128 stands for zero in the data rows.
A hidden rule labels the rows of this table. It goes by one to three of the table's principal directions, not those with the most spread.
[141 127 105 112 124 137 115 156 113 131 168 158 137 150 133 150 151 109 130 122 140 128 111  95 168 121 147  96 140 147 132 114 158 110 162 130 155 146 128 139 132 117 147 132  90 136 141 100 107 103 139 125 107 107 126 106 114] B
[144 152 184  97 152 168 212 127 167 136 112 139 132  89 132 121 134 183 144 103  88  94  95 176  60  95 190 127 129 128 120 127 118  90 103  65 116 115 146 117 103 182 116 159 155 138 163 202 117 198 203 189 134 118  76 160 124] C
[109  90  97 145  99 140  98 131 128 103 135 125 127 104 103 157 107 147  82 140 142 143 107 112 144 152  95 110 135 179 121  74 161 142 106 125 153 113  78  94 129 123 160  59 120 127  78 130 130 114 140  68 127 149  95 144 120] A
[126 136 107 112 117 141 102 148 107 141 157 148 139 134 120 171 131 120 108 136 119 139 113 116 161 153 126 111 145 149 109  84 156 135 129 114 177 122 100 106 158 108 123 104  95 132 122 112 118 110 148  99 145 138 112 109 108] B
[139 100 109 133 108 151  96 148 122 146 169 127 134 158 116 139 132 111 111 145 112 137 120 113 150 130 117 109 139 149  98 103 153 137 104 112 165 131 100 127 142 118 139 106  88 120 104 112 133 138 123  88 138 134  97 125 125] C
[100 169  91 143 149 158 151 112 142 148 107 141 137  90 126 118  81 194 163 149 144 127  96 122 136 144 149 160 141 120 132 181 148  86 178 129  90 118 191 101 143 166 105 142 155 140 152 150 156 122 107 172 125 146 177 101 152] B
[155 184  59 145 139 100  78  95  84 143  84 168  97 108 150 144 120 141 166 133 132 133 120 114 160 180 116 140 140 113 131 141 141 131 160 156 119 119 146 105 161 151 127 128 178 148 131 111 151  87 100 124 146 158 179 146 134] B
[ 87  88 115 163  92 146 113 156 116 127 161 105 151 162 119 125  94 123  96 164 170 150 108  75 189 155 113 134 137 143 145 185 160 109 193 163 117 160 172 149 140 103 125 104 109 103 117  94 148  91  76  73 102 124 174  52 141] C
[158 123 153  90 110 114 103 183 112 120 180 128 157 165 130 126 145  37 128 117 120 124 144 101 130 110 163 128 144 100 119 122 141 122 115 123 159 156 114 166 128 110 112 140  70 134 157  90  83 119 142 116 103 107 108 110 104] B
[145 137 118  85 148 123 104  96 138 120 137 111 142 106 113 167 118 111 144 123 115 132 123 123  76 116 117 131 138 120 108  92 129 124  81 114 156 104  88 118 118 122 139 102 118 129 113 118 109 120 170 135 134 136  82 157 121] B
[ 96 129 102 138 138 159 133 122 132 147 132 117 144 125 117 121 102 167 139 144 151 139 115 110 147 134 129 133 139 123 128 182 138  99 175 142 107 129 175 121 126 129 120 138 123 120 134 121 151 112 100 149 123 132 163  85 143] B
[ 91 124 139  83 155 166 160 121 182 122 163  85 179 112  82 105  58 128 165 129 125 127 127 108  75  70 142 161 158  87 126 183 116  65 106 113 110 114 170 138 111 113 130 151  77 105 148 122 115 149 149 205 109 106 135  93 152] A
[140 114 133 122 105 119 136 125 120 110 144 138 121 125 129 131 117 117 136 119 126 133 115 118 119 138 135 141 142 119 144 129 133 112 115 128 112 129 125 141 123 130 144 111 146 117 135 132 118 127 139 117 107 126 127 131 127] C
[ 90 120  33 155  92 149 105 102 138 141 144 144 147  95  90 146  43 186 141 149 156 145 118  79 177 160 105 131 159 128 139 159 150 100 167 161 110  98 165  98 163 142 136 103 118 119 122  95 170  63  63 152 129 155 201  84 165] D
[125 138 108 140 154 106 140  63 141 116  96 116 123 113 126 111 107 154 161 119 149 122 154 119 106 109 104 134 127  87 154 174 101 110 144 163  79 113 167 132 106 147 153 150 161 128 136 111 140 101 100 185 115 112 178 141 158] D
[117   5 161 188   6 155 156 212 103  82 167 129 134 178 115 112 129 124  46 122 153 133 138  95 210 143 114  85 136 190 161 140 149 136 138 124 103 162 113 171 112 129 177  53 116  78  96 149 135 127  82  38  72 102 126  92 113] D
[101 191  74 109 231 131 111  17 167 140  41  88 128  52 113 122  95 193 201 126 144 145 166 169  45 103  74 164 115  84  98 160  68 129 102 129  83  57 136  80  97 151 119 134 172 128 110 156 164 132 108 231 158 167 147 180 157] A
[128 112 208 140 106 103 164 180 116 103 153 114 126 179 154  79 154  64 113 131 121 121 145 143 132 115 152 149 120 115 146 135 125 142 117 127 113 171 133 174 122  98 114 146 116 123 149 135  97 164 135 105  96  94 130 107 113] C
[174  98  96  83 118  97  60 123 131 114 164 142 132 120 100 170 132  58 100 100 124 126 125  77 108 116 126 110 135 111 125  75 144 123  92 141 185 125  72 129 123 133 156 120  91 148 123  64  90  86 160  83 129 129  82 168 122] C
[140 136 167 146 135 124 137 161 106 141 103 120 115 153 168 102 171 111 135 130 127 131 137 161 136 134 147 140 104 135 120 158 112 145 148 120 104 151 136 155 119 128  95 145 153 118 137 162 136 152 108 111 123 130 123 122 111] B
[128 177 120 127 147 122 131 123 122 148 139 143 126 133 152 127 125 125 159 154 120 130 101 135 129 148 149 155 133 117 120 125 152 122 145 129 133 137 148 122 154 124  98 143 135 148 149 125 127 133 136 137 131 137 145 111 132] D
[132 123 127 142 123 130 148 123 145 141 136 150 116 120 130 125 143 161 115 122 133 111 106 124 137 121 160 107 116 136 148 126 139 118 161 142 126 139 149 124 127 153 127 168 134 154 151 118 130 116 127 141 131 121 135 128 140] C
[148 198 112 103 150 117 114 137 114 134 124 170 121 105 146 132 124 106 162 136 111 125 102 135 118 154 163 174 142 106 113 101 158 123 117 106 143 127 124 105 160 152  95 131 141 167 160 141 109 146 159 130 132 152 130 146 118] B
[121 142 129 113 135 142 135 124 112 129 114 123 133 126 122 142 127 146 139 126 121 131 139 138 128 136 114 126 140 129 119 131 120 133 121 116 132 116 124 117 129 117 129 111 131 118 120 142 131 130 138 144 140 130 127 122 117] A
[113  80 120 117  94 138  92 131 122  83 134  97 146 112  86 138  86 105 104 119 135 153 154 110 116 132  79 134 155 130 119 112 120 136  62 113 129 102  79 122 113 109 164  51 111  92  84 131 119 128 130  93 114 142 105 143 117] A
[135  90 135 164  80 139 101 188  93 121 132 162  99 155 141 108 176 114  73 119 143 136 119 122 197 162 133  96 119 166 139 120 143 158 152 127 136 165 117 139 129 131 137 114 133 128 119 136 135 147 102  45 123 139 128 130 109] B
[132 116 126 162  86 129 127 156  97 119 137 150 119 148 137 130 131 134 107 135 139 124 116 103 188 154 136 113 140 151 152 137 156 127 163 139 119 151 145 138 148 132 143 118 137 128 131 119 129 107 106  93 113 119 158 104 122] B
[194 133 149  78 133  95 120 134 141 103 142 159 109 115 131 128 166  68 140  84  95  99 125 133  71  93 165 117 125 111 130  66 124 129  63 108 161 134  79 142 107 149 151 148 122 161 146 125  78 157 196 134 120 114  65 205 114] C
[120 160  92 142 126 103 129 115 125 118 119 157 124 110 134 132 104 139 150 130 138 122 134 119 156 136 125 127 138 128 150 116 134 125 150 150 118 116 143 115 155 126 138 134 131 141 140 113 126  93 115 164 121 123 178 120 137] B
[ 91 122 145 176 162 120 119  94 121 114  53  92  90 129 146  86 148 148 109 141 149 156 159 180 122 145  53 145  92 141 122 142  80 182 113 133  89 119 116 116 105 107 134 100 185 100  76 175 166 178  94  90 144 151 140 160 133] C
[124 112 164 111 115 125 177 127 156 104 149 109 149 117 111 120  97 129 136 119 118 110 130 125  87  95 152 141 139 111 146 133 126 100 102 123 111 124 135 141 112 132 136 135 118 126 145 133 104 130 156 168 104 101 118 122 134] A
[125 107 136 143  85 126 135 160 114 103 127 143 127 129 123 136 118 124  93 123 121 124 132 128 159 145 116 109 137 159 136  95 136 143 113 115 141 126 104 122 144 123 147  89 124 117 110 143 123 132 139  95 125 124 122 131 114] C
[140 129  67 143 179 138  83  65 132 177 112 113 110 136 132 135 157 166 168 136 153 142 133 112 130 112 106 115 107 119 117 178 115 124 170 162 104 120 151 132 109 143 137 168 144 130 118  94 168  90  63 155 145 141 148 134 155] B
[141 104 127 131 108 139 104 158 118 132 145 135 132 147 128 132 148 102 105 127 132 136 132 118 149 131 129 121 125 139 114 121 137 139 124 113 140 138 107 140 129 138 124 109 112 121 124 128 127 133 110  86 122 136 110 129 117] C
[139 105 165 135  81 123 146 174 116 101 148 144 130 139 131 117 124  99  99 118 129 116 112 107 149 136 162 132 139 131 158 135 148 113 137 125 120 159 140 154 132 139 133 124 131 128 150 130 104 131 140  90  98 111 133 114 119] B
[119 123  92  71 141 147 123  94 158 143 152 114 161  85  85 183  82 149 144 116 110 139 121 123  76 116 121 127 148 118 100 100 119 101  90 112 159  75  95  97 125 120 127 107  96 115 119 120 126 101 166 171 150 146  87 127 129] D
[106 152 139 131 160 149 170 118 146 143 111 105 143 129 137 113 113 159 171 146 127 127 135 152 111 106 129 154 123 126 118 169 113 113 139 112  93 118 159 134 125 130 110 138 135 112 134 164 145 149 114 183 123 120 143 106 139] B
[139 147 156 123 146 138 129 152 124 137 117 133 126 142 143 130 164 114 106 131 103 120 132 161 128 122 128 108 118 151  98  84 127 155 104  89 166 130  99 116 136 125 118 126 113 135 118 153 118 174 162 109 151 126  87 150 106] C
[125  75 150 165  91 125 114 197 110 136 155 123 131 195 129 119 169  88  55 142 133 119 151 110 200 121 120  90 106 167 127 110 147 165 152 142 167 167 108 145 145 103 127 136  73 131 108  96 123 115  96  58 132 101 120  98 114] B
[138 104 191 169  93 129 141 184 107 125  98 138  91 147 157 103 183 123  71 123 107 123 130 180 155 151 135 112  98 178 124  96 115 182 110  97 132 149  94 135 133 129 113 118 158 119 109 185 136 188 130  54 147 140  91 152 101] A
[164 142 180 114 137 117 169 135 118 124 127 140 107 144 158 121 166 117 143 114 100 105 108 148 101 118 165 130 124 124 139 123 130 118 119 111 125 151 133 149 115 135 134 154 156 138 150 151 104 162 178 131 120 103 100 147 114] B
[145  94 188 140  74 145 184 181 122 117 174 150 127 162 136 119 152 130  88 122 110  98  94 118 153 124 182  95 138 153 155 118 163 110 141 112 138 171 145 154 127 139 143 143 118 137 153 134 103 151 164 101 105  90 108 108 115] B
[ 95 112 106 172 109 146 113 150  94 129 100 124 129 147 132 127 128 158  97 142 163 145 140 115 203 163  90 100 127 162 135 166 130 142 189 149 117 139 153 123 136 112 134 100 134 104 102 129 162 103  76  94 129 132 172  87 123] B
[141 108  90 145 107 132 116  84 149 133 126 139 105  98 104 131 106 171 141 118 119 121 122 119 118 122 120 116 134 131 141 122 121 125 102 138 112 103 124 117 130 156 161 133 149 130 115 119 150 116 106 149 143 145 135 162 157] A
[ 97 112 179 143 126 139 156 163 127 100 115 107 136 149 133  84 145 120  99 124 155 126 146 134 145 114 126 118 118 132 149 165 113 133 155 130 107 161 158 150 100 112 129 135 123 117 133 143 121 158 121 121 104 102 148 107 121] B
[125 135 123 134 108 140 125 139 120 127 125 144 127 112 122 130 106 142 118 127 122 127 108 121 145 151 139 127 145 132 134 133 139 116 135 122 129 128 143 117 145 137 126 124 137 127 135 133 132 131 134 116 135 139 140 121 128] B
[137 178 107 111 210 139 117  54 161 149  78 121 108  98 135 113 147 164 180 119 122 125 131 160  72  94 109 123 112 108 111 143  85 128 113 116 117 104 146 114 104 146 138 167 158 135 124 144 149 171 137 194 158 140 126 184 152] C
[141 144 110 144 152 121 129  87 127 151 110 134 112 133 141 122 145 159 154 121 135 119 132 123 137 117 130 106 120 113 145 166 111 117 170 156 104 130 171 138 122 140 139 180 150 133 145 104 145 105 101 169 137 116 166 127 147] B
Which label does each new row get?
[116 117  84 152 151 113  53 119 119 136 120 106 123 153 133 121 142  90 133 149 178 159 149  92 165 127  87 145 104 128 130 167 122 147 169 171 112 145 133 152 129 108 127 127 120 117 108  85 147  88  47  91 118 141 168 111 143] B
[158 166  94  89 189 118  93  58 161 127 105 125 124  82 113 135 115 125 177 109 128 119 124 111  63  89 129 147 130  85 129 140 111 100 104 130 118 105 136 122 110 165 148 160 146 149 142 107 118 124 144 179 134 136 125 185 153] B
[145 139 124 150 116 126 116 138 106 121 130 157 117 155 144 101 152 114 130 119 134 121 143 116 174 126 129  94 140 121 144 141 126 133 148 132 121 150 157 147 134 134 151 149 125 132 145 109 125 137 105 134 116 110 168 131 128] C
[117 114 136 119 167 118 124 106 134 126 126  94 131 148 135 119 155 112 142 125 155 143 152 130 106 100 106 132 106 114 127 154 103 131 140 149 110 133 127 150  89 103 132 140 123 116 121 115 126 118 112 143 111 113 126 122 129] C
[ 97 125 148 137 109 125 175 139 136 103 143 124 151 121 125 126  86 139 115 140 144 122 110 113 135 134 143 144 141 128 155 141 151  97 157 138 110 137 159 128 133 125 126 117 127 128 145 131 114 111 144 134  96 106 154  88 132] C
[131 137 192 154 125 107 156 164 120 122 112 125 110 154 160  99 168 107 100 138 117 108 129 159 138 129 149 132 100 145 139 114 129 160 134 126 131 162 129 142 136 120 104 153 141 145 135 147 116 160 139  98 132 113 121 130 116] A
[172 175 154  73 198  98 119  60 137 114  83 123 104  94 132 122 167 113 168  76  97 111 159 168  38  84 126 113 127  75 123 101  70 135  62 112 133 101 106 121  85 133 154 175 155 147 141 129  94 164 195 196 152 119  91 216 119] A
[ 89 103  83 172  98 152 108 124 118 162 139 119 117 133 122 135  92 167 127 172 138 168 103 126 168 184  97 164 127 154 115 153 143 139 148 142 108 118 132 114 161 111 105  88 147  97  95 140 186 116  62  79 145 177 155  83 148] C
[109  95  68 116 143 139  86 106 154 149 175  91 165 141  89 144  87 116 147 147 160 144 134  61 132  95 112 138 136 107 124 176 143  91 157 171 127 123 148 141 124 112 137 142  70 119 122  56 137  59  77 150 114 120 151  82 158] A
[ 95 142  91 112 173 150 111  51 149 110  73  98 133  66  92 138  80 182 147 120 140 151 145 142  78 125  63 138 142 112 113 139  89 123  88 115 106  70 120  84 103 133 157  86 158 104  90 153 151 141 136 166 147 157 132 166 143] B
[119 117 160 170 110 122 131 167 123 123  95 124 105 139 153  95 160 123 106 135 133 131 146 168 153 139 121 129  94 165 128 122 108 177 126 119 112 142 112 141 132 123 107 119 148 117 110 171 146 163  93  93 133 142 127 138 119] A
[133 133  97 146 123 103  81 134  95 119 132 149 116 147 138 135 145  96 111 137 147 141 139 107 176 151 104 121 130 134 130 101 148 152 142 148 144 137 109 121 147 115 140 112 119 141 119  95 119 100 107  85 123 131 150 129 118] B
[ 97 116 136 105 138 150 150 115 153 143 143 102 148 120  98 142  94 148 116 134 109 133 121 135 100 121 116 135 135 122 114 127 118 114 109 119 148 107 127 108 132 103 119 128 104 111 117 129 135 138 156 142 154 129 110 106 137] D
[181 130 114  89 159 109  78 101 110 133 133 138 103 135 134 142 187  90 153  97 123 132 137 121  97 111 130 114 123 103 118 110 116 136 101 132 144 129  92 141  96 130 151 148 133 143 131 100 106 122 145 127 132 131  90 179 115] A
[105 108 176 172 121 128 179 129 122 126  92 113 107 151 150  94 163 167 107 123 141 123 153 164 150 126 116 106  99 144 154 162  90 152 162 141  87 143 157 146 108 119 128 149 163 109 125 157 151 145  96 136 129 109 156 113 130] C
[107 106 101 142  85 146 139 151 133 133 161 145 147 129 106 143  90 150 101 142 128 127 113 106 166 147 128 114 145 148 127 112 160 118 140 129 148 123 130 108 155 131 130 103  98 129 123 117 138 107 121 116 128 130 140  96 135] D
[107 121 103 124 131 149 107 145 149 128 141 123 149 111  98 119  97 128 117 131 141 129 125 103 139 112 135 128 139 129 123 138 141 109 135 130 137 125 139 114 133 131 127 138  88 134 130 110 125 120 120 135 127 133 136 115 137] A
[116 154  85 135 171 137  53 117 127 158  86 113 116 115 127 119 131 120 135 144 140 153 133 132 137 143  95 144 109 129  98 152 110 153 139 136 138 122 129 112 141 121 100 135 132 124 103 122 164 137  86 103 168 174 140 141 138] A
[146 162  88 145 156 117 100  68 122 148  75 139  89  98 144 135 137 166 162 131 117 138 131 161 109 152  96 138 114 128 111 117 105 156 107 127 112  96 112 103 136 151 129 119 187 130 105 152 165 138 106 137 163 169 132 180 141] C
[144 175  82 110 200 116 103  75 116 140  98 128 126 128 148 135 144 129 184 127 143 138 146 128 108 116 101 130 128  97 107 147 118 117 144 138 118 111 138 118 108 134 141 137 141 136 128 117 131 113 125 173 123 124 142 149 129] D
[127 164 113 108 154 146 109 119 147 148 115 132 124  91 122 140 106 134 143 145 102 138  97 152  91 144 131 170 127 133  91 100 135 132  86  90 149 105 104  96 151 142  98 109 139 135 117 164 139 171 155 115 160 173  94 156 132] B
[139  82  82 106 129 134  88  77 164 127 167 104 141 106  82 162 108 135 127 123 138 134 122  87  85  97 111 112 133 122 120 105 139 112  93 145 145 103  93 120 101 139 166 115 100 135 104  80 124  86 128 134 126 135  90 156 148] A
[141  94 183 150  67 104 148 201 104 112 159 139 128 180 149 119 161  73  81 130 117 116 145 134 171 137 146 114 116 153 139  92 141 163 124 125 148 163 100 160 146 108 115 117 103 127 132 127 105 131 125  74 111 103 114 108 102] D
[102 152  97  89 166 113 105 109 144 109 135 101 169 103 101 159  75 102 136 142 140 136 135 102  99 115 103 150 145 111 111 105 145 109 114 138 160 103 110  98 134 102 128 103  83 138 115  95 102  89 163 147 123 123 122 117 126] B
